Rows are one point carried round by a steady rotation, each followed by how many steps it has turned.
The counts run from 0 to 242.
[28.4, -37.8, -6.1, -1.2, 32.2, -15.4, 24.2, 25.1, 24.1, 4.3, -14.1, -22.6, -9.8, 0.9, 14.1, 22.2, 3.9, -4.7, -7.8, 16.9, 32.0, -4.9, -0.6, -15.1, -3.7, 21.7, 3.6, -8.9, -26.2, 7.1, 10.7, -11.8, 7.4, 2.8, -19.8, -2.9, -19.6, 22.9, 1.7, 2.2, -23.7, -8.7, 13.1, 29.3, 20.9, 6.5, -10.8, -25.9, 14.4, -5.0, 43.9, 38.3, 3.9, -13.6, -25.9] -> 75
[4.7, -14.8, -8.9, -2.3, 28.8, -31.5, 13.1, -3.8, -6.8, 27.7, -5.0, -27.1, -15.8, -15.1, 1.8, 3.8, -13.6, -2.2, -20.3, -1.4, 34.8, -20.0, 4.3, -60.0, 10.9, -10.4, -12.5, -3.1, 3.6, 17.5, 13.5, -4.6, -6.3, -4.4, -7.5, -3.8, 1.4, -5.9, -0.3, 17.7, -7.4, -44.7, 35.6, 19.2, 31.1, -0.6, -22.8, 8.8, 6.4, 12.4, 8.3, 13.5, 11.2, -6.0, -47.1] -> 239
[-5.8, -19.7, 15.9, -12.2, -6.0, -10.5, 2.0, 33.6, 5.5, 33.2, -4.7, -15.4, -3.7, -4.4, 13.0, 7.7, 6.6, 12.0, 21.4, -29.0, 18.4, -2.3, 8.5, -44.6, 3.1, -17.0, 3.3, 29.2, 41.6, 20.2, 4.4, -9.4, -8.9, 7.1, 7.9, -6.1, 7.7, -25.6, -6.7, -29.7, -1.1, -43.8, 34.3, -0.8, 21.1, 19.1, -1.1, 41.6, -11.8, -22.2, 23.4, 1.2, 17.6, -13.4, -9.7] -> 169
[30.0, -34.5, 11.7, 9.5, 28.1, -20.7, -8.8, 37.9, 3.4, -8.0, 2.1, -0.4, -2.2, 16.8, -9.0, 7.2, 12.7, -4.3, 5.1, 6.7, 18.7, -11.4, 0.4, -16.8, 19.4, 16.2, -7.3, -28.5, -1.0, -6.8, -2.3, -5.6, -23.2, 8.1, -13.2, -7.0, -6.9, -1.8, 11.2, -3.0, 4.0, -25.9, 11.5, -7.7, 54.6, 14.5, 8.4, -15.6, 12.5, -26.0, 31.9, 17.0, 11.9, -39.7, -6.6] -> 97
[3.1, -17.2, 14.5, 17.7, -15.4, 11.4, 17.7, 53.6, 19.0, 13.2, -6.1, -16.5, -16.1, 3.9, 23.5, 28.4, 19.9, 20.7, 2.3, 0.6, 35.8, 24.9, -12.6, -11.6, 5.8, 6.5, 11.5, 5.2, 9.0, -3.0, -21.6, 4.9, -12.5, 20.9, -7.8, 1.6, -2.6, -8.3, -13.5, -27.0, -8.7, -38.0, 15.8, 7.0, 17.6, 11.4, -9.6, 7.3, -7.8, -35.1, 25.0, 36.8, 11.9, 4.1, 3.4] -> 146
[6.9, -36.8, 1.9, -3.4, 47.3, -6.1, -9.8, 21.4, 23.9, 35.7, -5.1, -1.5, 13.9, 2.8, -16.5, -0.3, 11.1, 23.7, -6.1, 9.6, 1.1, -13.7, -10.1, -21.0, 15.0, 29.9, 15.6, -16.6, -8.4, 20.8, 9.9, 16.1, 1.1, 12.4, -27.8, 5.0, -3.0, -4.9, 6.5, 2.1, 18.7, -14.7, 3.5, 18.7, 34.5, 13.3, 7.2, 11.4, -7.5, -5.1, 40.2, 20.0, 43.2, -34.2, -10.6] -> 106
[-11.9, -41.8, 15.1, 10.5, -6.5, 17.4, 22.6, 34.1, 22.8, 15.0, 14.1, -14.2, 10.1, -9.1, 48.6, 14.0, -0.3, 28.7, -8.2, 3.5, 22.2, 32.0, -17.1, -9.8, 20.1, 12.1, 21.3, -16.2, -3.8, 22.1, 8.4, -13.0, 12.3, 19.7, -18.1, -25.7, 2.0, -26.9, -7.0, -29.8, -13.3, -29.0, 8.7, 13.8, 10.8, -7.0, -15.2, -16.5, -1.8, -9.2, 9.4, 20.9, 9.7, 0.0, 5.9] -> 141
[14.6, -45.3, 8.1, -16.1, 41.7, -6.0, -15.7, 13.7, 23.2, 34.8, 0.1, -1.9, 18.9, 0.0, -10.9, -5.3, 6.4, 16.0, 2.4, 1.0, 5.2, -6.9, -13.1, -19.6, 14.5, 29.4, 3.9, -16.9, -1.8, 29.5, 21.6, 14.9, 4.5, 13.1, -14.3, -4.8, -3.4, -9.2, 16.5, -2.7, 12.1, -10.6, 12.5, 5.4, 43.8, 16.2, 20.0, 6.8, -8.6, 1.2, 28.7, 15.0, 35.9, -49.8, -9.1] -> 105
[-3.7, -30.9, 22.6, -12.1, 11.1, -2.2, 27.2, 16.9, 35.6, 22.9, -40.4, 5.5, -24.4, -12.0, 6.4, -0.9, 0.9, 20.9, 14.4, -11.7, 32.8, 2.8, -3.4, -23.2, -18.7, -28.0, -14.6, 12.7, -17.0, 34.6, 14.9, -12.4, 23.6, 2.9, 21.7, -4.6, -12.2, -10.3, 0.2, -17.9, -28.3, -14.4, 9.3, 24.5, 1.6, 23.7, -12.0, -7.0, -24.1, -11.3, 13.9, 22.6, 19.4, -11.9, -12.1] -> 6
[22.3, -42.6, 16.6, -7.5, -24.4, 9.4, 6.2, 28.7, 13.5, 31.5, -9.6, -13.4, 14.1, 1.7, 31.5, 14.4, 12.2, -4.1, 2.6, -1.3, 12.7, 33.9, -7.0, -0.6, 5.9, 20.0, 23.5, -1.6, 14.0, 12.2, 18.3, -3.5, 18.5, 29.0, -14.8, -12.4, -6.0, -23.8, 16.7, -25.7, 13.0, -24.3, 29.0, 1.8, 22.2, 3.2, 4.8, -20.6, -13.2, -13.1, 30.2, 5.0, 32.0, -23.2, -7.1] -> 136
[28.5, -34.8, 12.0, 0.7, 14.6, -18.6, -9.3, 1.7, 3.2, 11.5, -23.8, -28.7, -29.3, 6.0, -1.7, -15.1, 1.9, -13.4, 4.6, -13.3, 25.6, -23.6, 6.3, -19.2, -4.1, -23.6, -24.5, -1.4, 12.6, 16.3, 14.0, -3.0, -5.2, 5.9, 22.6, -11.3, 7.7, -1.9, 19.1, 19.0, -17.3, -19.9, 33.5, -10.0, 46.2, 10.4, -0.2, -3.5, -3.5, 15.5, 4.0, 8.8, 25.6, -44.5, -38.6] -> 236
[-7.0, -32.3, 4.1, 1.5, 6.1, -7.3, 26.3, -5.0, 11.4, 22.4, -16.4, -26.5, -7.7, -9.9, 29.8, 5.0, -6.7, 11.9, -10.2, 2.5, 28.3, -2.6, 4.7, -42.0, -1.0, -27.8, -9.7, 13.8, 0.2, 32.2, 24.6, -14.4, -1.1, -7.0, 7.2, -8.5, -10.6, -12.4, -1.7, 11.1, -45.0, -28.3, 22.2, 29.1, 29.3, 5.9, -32.0, 1.2, -1.7, 17.4, 5.3, 9.3, -0.1, -3.3, -35.0] -> 224
[6.8, -23.6, 8.9, 9.2, 2.0, 7.0, 8.8, 29.1, 8.9, 40.7, 24.2, 5.2, 28.9, -5.1, 25.7, 12.8, -17.4, 26.9, -9.5, 14.6, 22.6, 27.3, -16.3, -14.8, 17.7, 33.1, 12.7, -27.4, -18.2, 18.9, 1.1, 11.1, -5.5, 23.5, -21.2, -8.4, -6.8, -16.3, -14.8, -21.5, -1.0, -33.1, 25.3, 20.4, 29.8, -6.8, -12.2, -12.9, -3.8, -0.5, 12.0, 16.2, 6.9, 3.5, 20.3] -> 125
[6.7, -36.4, 29.9, 17.9, -11.6, 6.8, 4.7, 46.7, 8.2, 2.6, -10.7, -20.0, -14.6, 10.1, 24.2, 0.7, 13.8, -1.6, -0.6, -14.9, 31.5, 26.3, -2.7, -3.0, 9.3, -3.7, 10.3, 9.1, 20.7, -5.9, -4.5, -8.9, 20.1, 20.4, -4.0, -24.2, 12.0, -25.0, 12.3, -26.6, 5.7, -36.5, 22.7, -11.3, 18.1, -4.7, 18.3, -4.7, -6.5, -27.3, 16.2, 12.0, 34.9, -24.7, -28.2] -> 151
[15.3, -3.7, 2.9, 15.9, -10.2, -1.3, -22.1, 29.2, -1.6, 49.1, 13.6, -10.6, 21.5, 3.2, 0.2, 3.8, 13.0, 11.8, -9.4, -6.0, -0.9, 8.6, -3.8, -13.1, 22.2, 29.6, 10.5, -7.5, 13.3, 36.3, -7.9, 16.1, -35.6, 27.9, 6.5, 7.7, -8.2, -1.3, -4.4, 4.7, 13.3, -37.6, 16.8, 9.7, 44.8, 13.0, -8.6, 12.9, 8.1, -15.4, 14.6, 10.8, 35.3, -21.0, 13.0] -> 116
[17.1, -23.2, 16.0, 23.7, 11.3, 16.0, -8.8, 39.1, 25.5, 31.3, 3.6, 9.0, 13.0, 5.4, 23.4, -4.7, 7.4, 31.2, 12.6, 8.8, 20.7, 22.6, -22.7, 15.2, 0.8, 31.1, 0.8, -35.2, -13.7, 18.9, 1.9, 15.5, 1.3, 46.2, -7.6, -18.2, -3.9, -11.4, 4.7, -16.7, 6.9, -9.5, 14.2, 12.0, 29.9, 1.1, -0.6, -32.9, -4.6, -1.1, 14.1, 25.6, 29.2, -17.1, 20.4] -> 127
[4.5, -15.6, 7.8, 10.6, 28.9, -1.6, -14.2, 20.5, 19.4, 24.7, 23.9, 8.2, 35.3, -2.4, 10.3, -4.2, 5.3, 34.2, 3.5, 11.5, 1.2, 3.4, -19.9, -12.6, 24.1, 30.2, -4.1, -35.1, -9.6, 32.2, 1.3, 5.0, -31.7, 21.9, -2.4, -11.7, -7.8, -4.8, -5.7, -5.4, -3.0, -33.6, 3.5, 14.9, 50.1, 22.6, -16.1, -12.9, 8.7, 1.2, 12.0, 18.9, 11.1, -22.5, 28.1] -> 110
[12.3, 0.9, 9.9, 35.6, -22.2, -22.0, 15.1, 18.0, -15.0, 38.6, -28.5, -14.1, -8.4, 5.4, 23.3, 7.5, -3.5, 7.4, -17.7, -0.5, 24.7, 18.0, 27.7, -16.8, -14.3, -10.7, -18.2, 13.3, 4.4, 27.8, 18.2, -9.3, -15.5, 6.7, -5.1, -1.0, 1.7, -24.3, 14.3, -10.3, -13.3, -54.8, 23.3, 12.3, 17.9, -4.2, -34.9, -7.5, 1.3, -22.7, -0.9, -12.5, 11.3, 15.9, -5.6] -> 201
[10.8, -16.1, 14.0, 27.4, -5.4, -12.2, -10.8, 29.5, -12.2, 31.3, 18.9, -5.0, 13.4, 9.5, 12.1, -8.0, 1.9, 9.8, -26.0, -2.6, 1.4, 23.1, -0.5, -7.1, 39.4, 25.7, 13.6, -24.8, -2.4, 20.1, 8.6, 2.0, -14.3, 27.6, -17.5, -16.4, 3.2, -23.6, 12.1, -5.6, 26.7, -46.6, 8.5, 0.7, 28.1, -9.5, -0.9, -9.8, 8.0, -18.8, 14.9, -4.0, 31.9, -31.6, -0.8] -> 118
[22.8, -10.5, 10.4, 27.0, 35.1, -12.2, 1.1, 20.7, 11.9, -6.9, 10.7, -40.7, 2.5, 1.7, 21.3, -1.4, 18.3, 7.1, -17.2, 10.1, 13.8, -0.1, -2.0, 0.1, 16.9, 6.9, -8.9, -8.7, -2.9, 13.2, -20.5, -14.0, -27.1, 1.9, -5.0, -27.1, -13.3, 15.0, 4.2, 22.4, -25.0, -32.1, 8.6, 19.2, 29.6, 9.1, -24.3, -28.4, 38.8, -6.6, 22.2, 35.3, 15.1, -15.5, -19.5] -> 79
[4.5, -46.1, -1.6, 0.1, 50.5, -9.8, 11.4, 22.7, 24.9, 12.2, -4.9, -12.4, -4.4, 8.6, -7.5, -0.5, 12.2, 15.5, -15.1, 4.1, 20.8, -16.5, -7.9, -23.7, 24.4, 8.1, 5.9, -22.5, -17.5, 16.6, 9.8, 1.3, 2.5, -5.2, -14.7, -2.4, -7.0, 10.0, -2.0, 4.8, -3.5, -12.3, -7.1, 11.8, 30.7, 14.3, 9.1, -0.4, 3.6, -8.8, 35.5, 32.1, 29.7, -50.3, -20.3] -> 90
[-0.2, -9.3, 2.3, 30.3, 41.6, -19.6, 12.2, -2.4, 10.0, 38.1, -1.7, 17.9, -14.4, 2.4, 7.9, -23.3, -22.1, 26.5, -16.0, 11.0, 20.1, -10.8, -5.2, -23.0, 2.5, -0.1, -37.0, -11.7, -12.3, 50.0, 23.1, 1.0, -11.2, 18.0, 10.5, -11.9, -1.4, -2.1, 12.2, 16.5, -7.6, -27.6, 20.2, 38.1, 12.4, 1.3, -29.3, 10.9, 18.0, 15.0, -9.0, 20.6, -1.5, -0.2, 1.4] -> 40
[23.6, -37.0, 19.9, 11.1, -19.3, 0.7, 4.9, 33.4, 4.2, 18.7, -1.9, -12.7, 9.8, 4.1, 31.2, 7.1, 8.5, 7.7, -5.8, 2.4, 13.9, 40.3, -5.9, 7.8, 9.0, 22.7, 18.9, -6.2, 15.1, 4.3, 5.0, -4.7, 14.1, 32.9, -26.2, -27.8, 2.5, -31.8, 18.2, -16.1, 17.5, -33.6, 24.6, 3.7, 27.5, -10.9, 3.7, -20.3, -8.8, -22.9, 28.3, -2.1, 28.8, -24.7, -12.5] -> 135
[-3.9, -7.1, 30.7, 5.0, 8.8, -9.9, 23.9, 27.9, 8.1, -10.5, -13.9, -0.1, -17.6, -6.3, 25.1, -4.7, -0.9, 21.5, 12.2, 0.1, 39.2, 12.3, 1.6, -19.7, 4.6, -26.8, -31.5, -6.7, -14.2, 17.8, -7.7, -29.7, -4.8, 10.8, 17.2, -25.6, -3.5, -15.2, 3.0, -21.8, -39.1, -43.7, 20.0, 9.8, 17.7, 19.8, -32.9, -16.4, 5.1, -24.1, -0.9, 8.3, -14.0, 8.0, -0.9] -> 10
[16.2, -20.7, -5.9, 7.8, 11.6, -22.8, 10.5, -18.7, 10.7, 55.4, 3.5, -11.0, 4.3, -9.7, 25.8, -1.4, -21.6, 7.4, -19.3, 3.6, 11.7, 4.3, -9.7, -20.2, 0.1, 17.7, -6.6, 2.0, -11.0, 59.2, 28.5, -5.4, -5.7, 15.4, 1.2, -12.0, -15.7, 9.9, 5.8, 12.2, -16.5, -21.2, 26.6, 37.1, 12.9, -2.4, -37.0, -12.1, 14.0, 18.1, 4.9, 15.5, 7.6, -4.8, -6.6] -> 55
[1.7, -24.8, 2.5, 1.9, 31.6, -7.1, -1.0, 29.7, 10.7, 17.3, 18.9, -14.2, 14.8, -7.5, 0.5, 14.3, 1.9, 17.5, -2.8, 2.9, 30.3, -12.1, -5.1, -36.4, 27.9, 16.8, -6.5, -23.0, -11.5, 25.0, -18.3, 0.4, -32.3, -1.1, 2.8, -1.0, -16.4, 10.3, -18.6, -0.3, -30.3, -17.7, 12.5, 19.2, 39.9, 28.0, -10.8, 4.8, 12.6, -1.9, 19.3, 36.2, 1.8, -14.1, -0.6] -> 93
[7.9, -26.7, 9.7, 1.2, 57.0, -18.2, -3.2, -0.2, 19.7, 16.4, 3.4, -9.0, -7.8, -6.3, 4.9, -20.0, -9.0, 22.2, -1.0, 5.3, 16.3, -33.5, -19.9, -32.0, -0.4, -11.3, -31.0, -29.6, -7.4, 26.0, 30.1, -4.9, 4.0, 11.0, 8.2, -25.4, 4.7, 1.3, 13.4, 17.8, -16.3, -20.9, 17.1, 16.8, 33.3, 2.2, -18.9, -15.8, 3.8, 23.8, 0.8, 11.5, 15.0, -29.5, -28.6] -> 242
[2.5, -16.6, 12.2, 33.1, 25.4, -13.6, 25.9, 17.2, 18.0, 2.8, -14.9, -6.9, -16.1, -2.3, 34.8, -15.4, -3.3, 26.9, -4.3, 23.2, 34.2, 7.3, -6.9, -9.3, -24.3, -16.4, -31.6, -9.5, -16.2, 8.0, 21.3, -11.0, 2.2, 15.8, -15.2, -18.5, 3.3, -18.1, 17.7, -1.8, -31.0, -28.7, 9.4, 20.5, 14.0, -6.9, -24.6, -35.0, 7.4, -3.2, 7.9, 6.6, 6.1, 11.7, -13.5] -> 211
[8.2, 9.0, 17.7, 7.7, -1.6, -15.5, -8.6, 15.4, -10.2, 51.8, -6.1, -2.4, 15.1, -10.7, 19.0, -20.5, -18.4, 17.5, 18.5, -21.0, 10.5, 7.8, 16.1, -25.4, -9.5, -2.6, -25.1, 22.3, 19.0, 37.0, 13.3, -3.5, -1.4, 12.6, -0.6, -7.0, 3.5, -27.9, 14.8, -25.1, -6.6, -54.2, 43.9, 11.4, 24.6, -4.6, -18.1, 18.3, -10.8, -14.4, -2.1, -21.8, 20.2, 8.2, 1.3] -> 186
[13.5, -14.7, 24.1, 29.5, -12.6, -8.7, 2.5, 7.7, -3.7, 41.1, -20.0, -15.2, -5.0, 3.9, 38.4, -21.5, -16.6, 6.1, -4.0, -10.9, 11.8, 15.0, 25.4, 3.4, -17.9, -17.2, -21.5, 7.3, 0.8, 42.3, 25.5, -6.8, 8.0, 11.1, 13.5, -17.1, 2.4, -20.3, 25.5, -6.5, -28.2, -32.4, 21.6, 4.4, 18.2, -7.5, -16.8, -22.4, 1.2, -1.3, -12.3, -21.7, 24.7, -10.6, -5.3] -> 203
[15.5, -13.5, 8.3, 21.2, -9.1, 2.3, -2.5, 49.1, 22.6, 18.2, -17.1, 5.7, -2.6, 11.8, 9.1, 21.0, 15.5, 16.8, 3.1, 22.7, 23.5, 19.3, -9.6, 5.7, -11.0, 30.3, 13.3, -19.8, -0.1, -3.2, -6.3, 15.8, -9.7, 40.0, -21.5, -1.9, -8.3, -5.8, -0.5, -15.8, 13.8, -21.1, 15.1, 14.9, 30.3, -3.9, -0.3, -14.3, -5.3, -24.5, 34.0, 27.2, 35.0, -6.3, 5.8] -> 129
[35.0, -1.6, -2.0, 38.5, 4.3, -17.6, 5.1, 8.8, 9.5, 29.6, -13.1, -17.0, -21.9, 10.8, 20.8, 6.8, 5.3, 4.0, -24.4, 8.5, 22.0, -4.0, 2.8, 5.1, -4.2, 17.9, -14.8, 2.5, -10.7, 38.7, -0.2, 1.5, -33.2, 16.8, 17.1, -2.5, -19.7, 28.1, 2.6, 16.3, -16.5, -28.0, 15.6, 33.1, 11.2, 13.2, -37.8, -14.0, 30.1, -6.0, 18.3, 28.8, 22.3, -6.6, -11.0] -> 62
[7.9, -21.4, 8.6, 5.1, 20.8, -22.3, 11.8, 13.1, 13.8, 35.2, -28.0, 18.5, -6.7, -3.1, 16.4, -2.8, -11.8, 18.7, 19.0, 7.2, 14.5, -4.7, 11.9, -30.0, -28.1, -6.0, -11.1, -1.8, -0.7, 19.7, 55.9, -7.9, 19.3, 11.9, -26.9, -8.6, 9.1, -27.6, 20.1, -32.5, 3.9, -34.3, 20.8, 11.4, 7.5, -5.9, -11.1, -1.7, -22.3, -19.1, 25.5, -12.2, 21.9, 0.9, -11.0] -> 190
[20.5, -9.8, 4.3, 16.1, 30.3, -1.6, -0.3, 18.4, 18.5, 8.3, 7.8, -39.6, 1.3, -4.3, 12.5, 2.9, 13.2, 18.8, -12.5, 6.4, 23.1, -6.6, -4.7, -3.9, 7.1, 15.5, -9.8, -0.9, -9.5, 29.3, -20.7, -4.1, -20.5, 4.5, 7.1, -12.9, -16.7, 30.2, -4.0, 27.6, -27.7, -25.9, 8.8, 24.9, 27.8, 16.8, -26.7, -25.6, 30.3, 5.2, 20.0, 39.0, 19.2, -13.8, -10.8] -> 78
[47.9, -38.3, 7.3, -12.3, 8.7, -14.6, -5.8, 21.4, 12.3, 4.3, -10.4, -37.6, 2.9, 7.2, 10.4, 12.6, 20.5, -13.7, 10.3, -5.9, 12.6, -12.0, 10.5, -3.4, 15.4, 7.2, -0.9, 0.2, 4.5, 13.8, 4.4, -18.2, -17.8, 8.9, 5.8, -8.2, -18.4, 16.7, 20.9, 6.2, -21.3, -12.2, 23.0, -5.8, 46.2, 19.4, 0.1, -23.0, 19.1, -9.6, 32.5, 16.7, 20.9, -54.7, -28.3] -> 82
[11.2, -8.2, 20.3, 25.8, -23.6, -21.0, 8.0, 10.9, -13.4, 43.9, -19.3, -14.4, 1.1, -3.8, 33.8, -9.3, -16.8, 5.1, -5.1, -6.1, 22.0, 21.3, 21.4, -13.0, -8.9, -12.7, -18.3, 8.2, 8.1, 35.5, 25.0, -9.6, -7.0, 2.9, 7.5, -9.8, 2.2, -26.8, 13.8, -13.4, -25.4, -48.6, 26.7, 5.0, 20.0, -5.3, -27.7, -12.7, 6.3, -8.8, -6.5, -19.2, 15.1, 6.1, -4.3] -> 202
[11.8, -33.9, 7.3, 0.4, 23.3, -21.1, 4.9, 5.0, -4.9, 16.7, 16.6, -38.7, 14.5, -14.3, 13.8, 12.7, 1.8, -1.4, -34.7, -5.0, 14.6, -5.0, 5.8, -35.7, 49.1, 10.9, 10.8, -2.4, 1.3, 24.5, -3.8, -17.3, -10.7, -14.3, -14.8, -13.7, -9.6, -2.6, -1.9, 8.3, -18.6, -40.6, 12.4, 12.5, 32.8, 7.3, -9.1, -2.5, 19.4, -8.1, 20.3, 15.5, 13.1, -29.3, -34.6] -> 86
[41.3, -13.8, 3.4, 29.2, -3.0, -37.7, 8.3, 15.6, -10.9, 9.4, 10.0, -20.1, -8.9, 10.4, 29.9, 5.6, -3.8, -12.5, -26.5, 3.8, 25.1, 12.5, 9.2, -4.3, 19.1, 10.8, -12.7, -12.4, -14.2, 18.5, 7.2, -13.5, -22.1, 14.1, -2.1, -17.2, -10.4, 11.8, 12.7, 6.1, -14.7, -38.2, 27.8, 8.5, 23.0, -4.1, -28.8, -38.3, 36.5, -17.5, 8.8, 9.5, 3.2, -10.0, -19.6] -> 64
